M: 3 groups of rows, each row roughly a mix of its group's hidden directions
M (67 x 10)
[[ -2 -23 -12  12  -3  -4 -18  -8  -6  -2]
 [  9   9   4 -24   7  12  15  -5   6   0]
 [  9  -6   3  10   8  -3  13   0  -8  27]
 [ 18  10  10  -3   1  19  15  10  -5  -3]
 [ 22 -13  14   9   9  -8  -8  -7  -6  -4]
 [-10 -29  -2  -3  10   0 -10   0   7   9]
 [ -1 -14   3  26  -6 -17  -1   4   5   4]
 [  6  -8  -8  -7  10 -22   3  -9  15  12]
 [ 22   5   0  -8   0  16  18  -9  -6  -4]
 [ -4  11 -21 -10  -6  13 -18  -5   2   3]
 [  4   6  -5  14 -10  -7  -2  -9 -10 -26]
 [  7   8  -7  13 -12  26   2   1  -4   9]
 [  1  17  -6 -21  16   8  -7 -10  -3   2]
 [-18   3   1   8   4  11  -9  19   5  16]
 [  1   9 -10 -19  -7  20 -13  -8  -3  -1]
 [-14   1 -10 -11   5 -10 -17  -6  21   1]
 [  7  13  -6  -4  -7  28   8  -4   2   9]
 [-16  -8   6 -16   9   7   8  10  14  11]
 [ -8  20   1 -14  12  -7  -1 -16 -11  -6]
 [  4   1  -8  24   0 -18 -14  -8  -5   0]
 [ 10  -3  13  -5  12 -18   8   3 -11 -17]
 [ -5  -8  -9 -24  10  16 -10  -7  -3   0]
 [ 21  -2  -8   5  -7  12  13 -15 -12  -3]
 [ -6   2  -9   5   0 -19 -13 -20   7 -11]
 [  3  20   7  16  -1  13  -1  14 -14  -2]
 [ -3  10  -7  22  -8   4  -9 -11 -17  -7]
 [  0   9  -7  23  -6  12   0  11 -17   4]
 [  1 -16  -8 -16   3 -13   4 -21   7  -1]
 [  2   6 -16  25  -4 -12  -5  -8  -8  -4]
 [ -2  30 -10  -8   8  -1  -4  -8  -4   2]
 [ -5   5 -13   4  -1  -8  -6 -27 -14  -2]
 [ -3  -2 -16 -10  14   4 -20 -15  -7   1]
 [-12   8 -22  15 -14  -6  -8  -5  -6  -3]
 [ 19  -1  -4   1  -4   8  18  18 -11   2]
 [-11  -5  -1  11  11 -22  -3  -2  14  14]
 [ -8 -18 -12  -6  -1 -16  -6 -17   9   4]
 [-11  -2  -1  15  11 -11  -5  -2   6  25]
 [ 12  -6  -4   2  14  -4 -21 -17 -10  -2]
 [ -4  -4  -6   6   9 -22  -5 -17  10  13]
 [  5 -21  -4 -11  12   8 -17 -11  -6  -2]
 [ -9 -27   5  -1  11  -3  -4   5  11  12]
 [  6  -9  12  15   5 -12  19  15  -1   2]
 [  0   1  12  -4  -5  22   8  21  -9  -2]
 [ 12  -2  -6 -14   5   7   5  -6  -3  27]
 [-14   1   4  16  -4   1 -13  22   6   6]
 [-19  -6   1  -6   8 -24 -13  -4   5  -2]
 [ -1   6  16  -4   4   8   2  28  10   1]
 [-24  17   2  -9   7  -4 -12   2   6   7]
 [ 13  10 -15   9 -12  10   0  -3 -19  -9]
 [-10  23  -8   4  -5  18  -7  -5  -4  10]
 [ 13  19  12   2 -12   2  18   7  -3  -9]
 [  0 -10 -13   1  -1 -15  -2 -26  -9  -4]
 [-11   5  -2   8 -23   1  17  14   4  -3]
 [-18   8  -7  15   1  10 -15   9   0  14]
 [  3  -9   9 -16   3   7   7  17  21   5]
 [ -4   5   4   8  -4  22   2  22 -10   6]
 [ 17  -5   1 -20   2  11  17  -8   8   0]
 [ -2 -30   8 -11   7   9  -1   4   5   4]
 [ 12  12   7  17  12 -19  -8  -6   1   6]
 [  3 -12  -3  28  -9  -7  -7   7  -9  -3]
 [ 15  -3   4  -6  22  -2 -16 -14  -5   2]
 [  0  21   8 -17  -1  10  18   8   4  -1]
 [  4  -1 -13  16   2 -25  -1 -14   1  -1]
 [-11  -4   3  17   9  -7   3  19   7  16]
 [-14   2 -13  12   6 -16 -14   1  14   6]
 [  6  -4  18 -19  -3   3   6 -10  -1 -20]
 [  0   7 -20  -3   3   3 -18 -16 -13  -5]]

which group is each row in? (one row of each group first)
[-14  -4  11 -11  11 -18  -7  13  12  -3] -> G
[  5   5 -16   0  -7 -11 -10 -19   1 -18] -> K
[  9 -19   2  14   9 -12 -17  -9  -3   2] -> T

[ -8  -9  12  -5 -10   6  19  17  12   2] -> T
[ 10   1  10 -18  -6  22   6  -2 -12  -3] -> K
[ 13  14   8 -21   5  15   7  -4  -6  -7] -> T
[ -2   5 -24  -8   3   0 -13  -2  10  18] -> K
[  9  20  11  15  -8 -11  14   6   2  -2] -> T
[ 16 -13  -3 -19   2   1  16 -14   6  -3] -> G
